The same turns and mirrors carry the whole set onto itself, and each row onto the other rows of its family. Which rows share a family with each named row? Give them in list order.
These 15 rows form 3 families of 5 rows each.
R: [  7 -24   3   8 -22  -2  31 -17 -19 -28 -14  -2 -13  -4   9 -10  -8  33
  -2 -14 -34  22 -16  16  -2   7 -16  -7  23   5]
B: [  2 -29   4 -20 -14 -21  10 -34   4   1  23   3  25  -2   6 -15  -1  12
   1  -9   8   4   8  -9   7 -17 -28  21   5  40]
L: [  0   0  34  18 -14 -11  25 -21 -19   6  28 -10   8 -16 -28  18 -13   3
  30 -23   6  18  12  10 -16   9   0  24   5  -6]
W: [  1 -25 -22 -12  -4 -30   1 -40 -14  13  24   6   3   3  -5 -16   5  19
   1   3   6  19   0  -9   5 -17 -27  21  15  30]
Y: [ -6 -34  15   7  -8 -13 -33 -30 -38  -5  32 -24  -4   5   4   6   1  20
 -32   4  -4  32   5 -15 -26  11   2  22  -6  17]
J: [ -1 -35  53   5 -47 -13  -8  -1 -22  10   6  18 -13  12  19  -1   3   5
  15 -27   1  19   9  17  -7  18 -24  -3  -6  23]
F: [-18 -17  51   8 -31 -25  -4 -10 -37  29  14   7 -25  20  12   4   9   1
  15 -26   9  33  11  24 -15  25 -18  12   0  18]
K: [ 12 -14  -2   1 -14 -27  16 -16 -23 -13  -9 -24 -14 -11   8 -14  -6  33
   3 -25 -30  17 -20  22 -12  -7   8   5  18 -12]
Q: [ 14 -26   7  -2  -9 -28  17 -34 -26   7  18   5   9   3  16 -35  -3   8
  -3 -16  -1  22  21  -9  -2 -36 -20  13   3  34]
S: [-14 -41  20   7  -5 -10 -30 -37 -21 -14  21 -19 -22   1  19   5 -13  18
 -18  -6  -7  14 -12 -15 -45  15 -17  18   9  19]
C: [-20   1  37  15 -11  -8  15 -12 -22 -17  26 -16  14 -16  -6  17 -26  -7
  23 -12   4  11  -6   3  -6  16  15  17  16  14]
U: [-11 -23  35  31 -39 -25 -21  -7 -27  13  13  13  -5  -3  18   2  11  18
   6 -37 -11  38  18  17 -12  24 -28  -9   0   7]
G: [ -3  -8 -14  -1  -5  -8  35 -24 -27 -12   4  -4 -19   0  -2 -16  -1  23
   9 -17 -41  28  -4  22  12   0  -7  -2  20   6]
T: [-18 -35  10  -5  -4 -29 -32 -37 -35   9  26  -7 -38   1  16  -1 -10  21
 -18 -12  -1  23   1 -14 -28  19 -29  23  -6  12]
D: [-31   8  28  20 -10 -12  19  -5 -42 -10  18 -11 -10 -10 -15   2  -5  -3
  23 -20   6  15  -6  11   6  14  14  17  12  -4]

The rest of the family of B: R, J, S, C
The rest of the family of Q: L, Y, K, U

The same turns and mirrors carry the whole set onto itself, and each row onto the other rows of its family. Which rows share a family with each named row? Give them in list order.
These 18 rows form 3 families of 6 rows each.
Dofu: [ -7  -5  -3  -3  33   0  -6  -7  51   2  19 -16  -5 -11 -18  21 -11   3
 -13 -14 -18   2]
Sof: [ -2  -7   2   8  19  11  -6   5  48  -7   8   3  -4   0  -7  34  -8   1
 -17 -16 -21   2]
zulo: [-14  -8 -25 -17  19  35 -30  -4  -6  -2 -25 -23   6   2  14 -35  16 -27
  -5  -2  12  21]
dudar: [-13  -7 -16   5  10  26 -20   5 -20  -4 -17 -14   2  -6  12 -26  19 -28
  -3   6  16  25]
sef: [-19  -7 -30 -30  19  34 -21  -2   1   8 -21 -25   6   1  10 -33  19 -26
  -2  -7  16  12]
sumuv: [  6   1  -6  15  21  -5 -13  -4  32 -16  20  -2   4  -5   1  33  -6  -3
 -13  -5 -15  11]
Sido: [ -3  -5   0   4  34  -5  -7  -7  43  -4  14  -9  -5  -9 -15  23 -12   1
 -12  -9 -26   9]
bil: [-21 -20 -28 -18  16  29  -6  14 -22   3 -16 -18   3  12  10 -23  17 -27
  -4 -16   8  21]
beba: [ -2  -6  -3   8  31   3 -14 -12  51  -5  16 -21  -9 -12 -17  19 -11   2
 -16 -11 -18   9]
vetu: [ -2  -9  -1  15  13  19 -18   0  55  -9   7  -8  -8  -4  -9  27  -7   3
 -22 -20 -16   3]
gesu: [-20 -22 -29 -18  14  37 -11  10 -14   6 -10 -30   0   9   5 -30  18 -26
  -9 -20  19  19]
lapi: [-21  -5 -20 -19  15  21   2  13 -18  14 -15 -11   8  -4   8 -19  19 -26
   0   2  23   7]
zike: [  5  -6 -15  12  15   7 -22  -9  52 -10  27 -26  -2  -8  -7  26  -2   1
 -19 -12   5   6]
Tige: [ -5  -8  -3   2  16  17  -6   4  59  -4  12  -7  -5  -1 -11  31  -4   2
 -17 -20 -12  -3]
nus: [-20 -11 -24  -7   8  34 -16   7  -2  11  -7 -33   1 -10   2 -32  23 -23
  -8  -5  37  12]
lali: [-18 -20 -26  -6  13  37 -17   7 -20  -4 -14 -26  -2  10  10 -29  19 -25
  -7 -16  11  28]
vizuf: [ -2  -1 -16  -7  24  -3   3   4  44   2  27 -10   5  -4  -5  36  -3  -1
 -14 -11  -2  -5]
tezak: [-19  -7 -23 -26  22  30 -19   2 -11   3 -26 -15   9   6  16 -30  17 -29
   0  -2   8  16]

The rest of the family of vizuf: dudar, sumuv, lapi, zike, nus
The rest of the family of Tige: Sof, zulo, sef, vetu, tezak

The same turns and mirrors carry the whole set onto itself, and each row onto the other rows of its family. Which rows share a family with each named row? Give them in list order.
These 20 rows form 4 families of 5 rows each.
Bok: [  7  15  23  -3   3  12  18  16   4 -20 -45]
Nez: [-32   7 -10  -1  -7  25  -5   6  -6 -22 -39]
Nize: [-22   7 -21   3  -9  23  -7  13  -7 -23 -31]
Nika: [  6   3  27  -9 -17 -20  10   2  -8  11 -40]
Zag: [  1  14  16  12   4   4  10  18  -4 -23 -43]
kagun: [ -4 -16 -22 -11 -19  30 -13   2   7  -3  -7]
Mebo: [ -1 -24  10  -8 -36 -11   1 -13  25   0 -15]
kezat: [-10  10 -17  -9  -7  28  -6 -14  -7 -28 -36]
sif: [ 20 -18   8  -4 -28  -6   0 -16   8  15 -13]
Met: [ -8  -6  31 -17 -20 -19  15   9   1   8 -29]
tife: [  2 -25   4  -2 -32 -17  -8 -15  18  -3 -14]
pani: [  4  21  13 -14  -1  12   8  12 -11 -14 -50]
kes: [  1  -2  34 -13 -17 -12   9  18   2   8 -16]
musug: [  6  21  18  10  -6   3  16  14   5 -21 -46]
Mozuk: [  0  -8  41  -9 -10 -11  13  11   6   2 -25]
Bufif: [  4 -15 -17  -8 -18  34 -15  -2  21 -10 -13]
fako: [ -1 -13 -23 -11 -31  26 -11  -1  21  -7 -11]
deve: [-22   3 -15   6  -2  19  -2  -1  -8 -31 -37]
mem: [ -4 -15 -15 -13 -20  25 -12 -20   0   0  -7]
Lel: [ 13 -20  -2  -2 -36 -12   2 -11  22   1 -15]

The rest of the family of musug: Nez, tife, kes, Bufif
The rest of the family of pani: Nika, kezat, sif, mem
The rest of the family of Zag: Nize, Mebo, Mozuk, fako

The same turns and mirrors carry the whole set onto itself, and each row onto the other rows of its family. Which rows share a family with each named row? Give them in list order.
These 40 rows form 5 families of 8 rows each.
fened: [-15  -3   7 -23   2  21  -3 -28]
volol: [  4 -22  20  -6   0  12  19 -17]
debe: [ 15 -20  -3 -13  12  -1  24 -11]
tasu: [ 15   5 -21 -17  13   1   1 -18]
sosi: [-30 -10  19  19   1  -6  -4   5]
Non: [ -2  -2  -4  22  10 -19   8  17]
zopem: [-22 -10  25  -5  -7  22   3 -14]
Ripum: [-20  17 -18   5  12  -9 -14   5]
rav: [-15   4  -4 -29  15  14 -16  -9]
kor: [ -9   2  15   6 -14  26  -4 -21]
reku: [ 14   5 -17 -21  11   8   9 -16]
mos: [  7 -25  10  -9  -4  14  17 -19]
zan: [-13  17 -17 -16   6  11 -16 -15]
disi: [ 18  -3 -15 -14  19   0   8 -19]
nel: [-24  19  -7   7  15 -13 -11   7]
deleb: [ -8  -6 -12  -8  26 -24  10  10]
kogul: [-12  11 -12 -18   7  21 -14 -19]
rez: [ -6 -11   2  13  17 -17  10  21]
Savo: [-31 -11  23  15  -1   2   5   7]
demat: [-10   6   1 -15  -5  20  -4 -32]
Leva: [  6   6 -22   3  19 -20   2   3]
tebup: [-35  -2  17  13  -7   2  -3   7]
tasa: [ 20 -10  -9  -5   4  -2  22 -16]
sipor: [ -5 -16  14  17   5 -19  19   8]
nepad: [-31  14   6  12   1   2 -18   0]
kipet: [  5 -25  14  16   8 -11  16   5]
buge: [-31   6  -9 -11  16  -4 -11  16]
rigu: [  8  -7  -7 -28  24  -4   6 -15]
Nir: [-21  19 -11 -18   5  13 -10 -17]
buzi: [ 15 -10  11   7  -5   6  17 -27]
Gile: [ 15 -19  15  -7   0   4  19 -18]
segel: [ -1   0 -16  10  23 -23   8   7]
pivim: [-25   2  10  26 -12   7   1   2]
Maget: [ -1 -10   6  27  -2 -13  21  -2]
nuba: [-37   6  12   4   7   4 -16   4]
nevaf: [ -4 -22  21  14   6  -9  23   4]
Vov: [-31  14 -13   5  11  -2 -14   7]
kubud: [ 11   5 -13   3  23 -18   9   8]
Nem: [-15  -5  18 -11 -11  26  -2 -17]
gir: [-28 -10  16  -5 -10  20  -2 -19]

The rest of the family of Gile: disi, kogul, tebup, sipor, segel, Vov, Nem
The rest of the family of tasu: volol, zopem, Ripum, zan, Savo, Leva, nevaf
The rest of the family of sosi: reku, mos, nel, kipet, Nir, kubud, gir

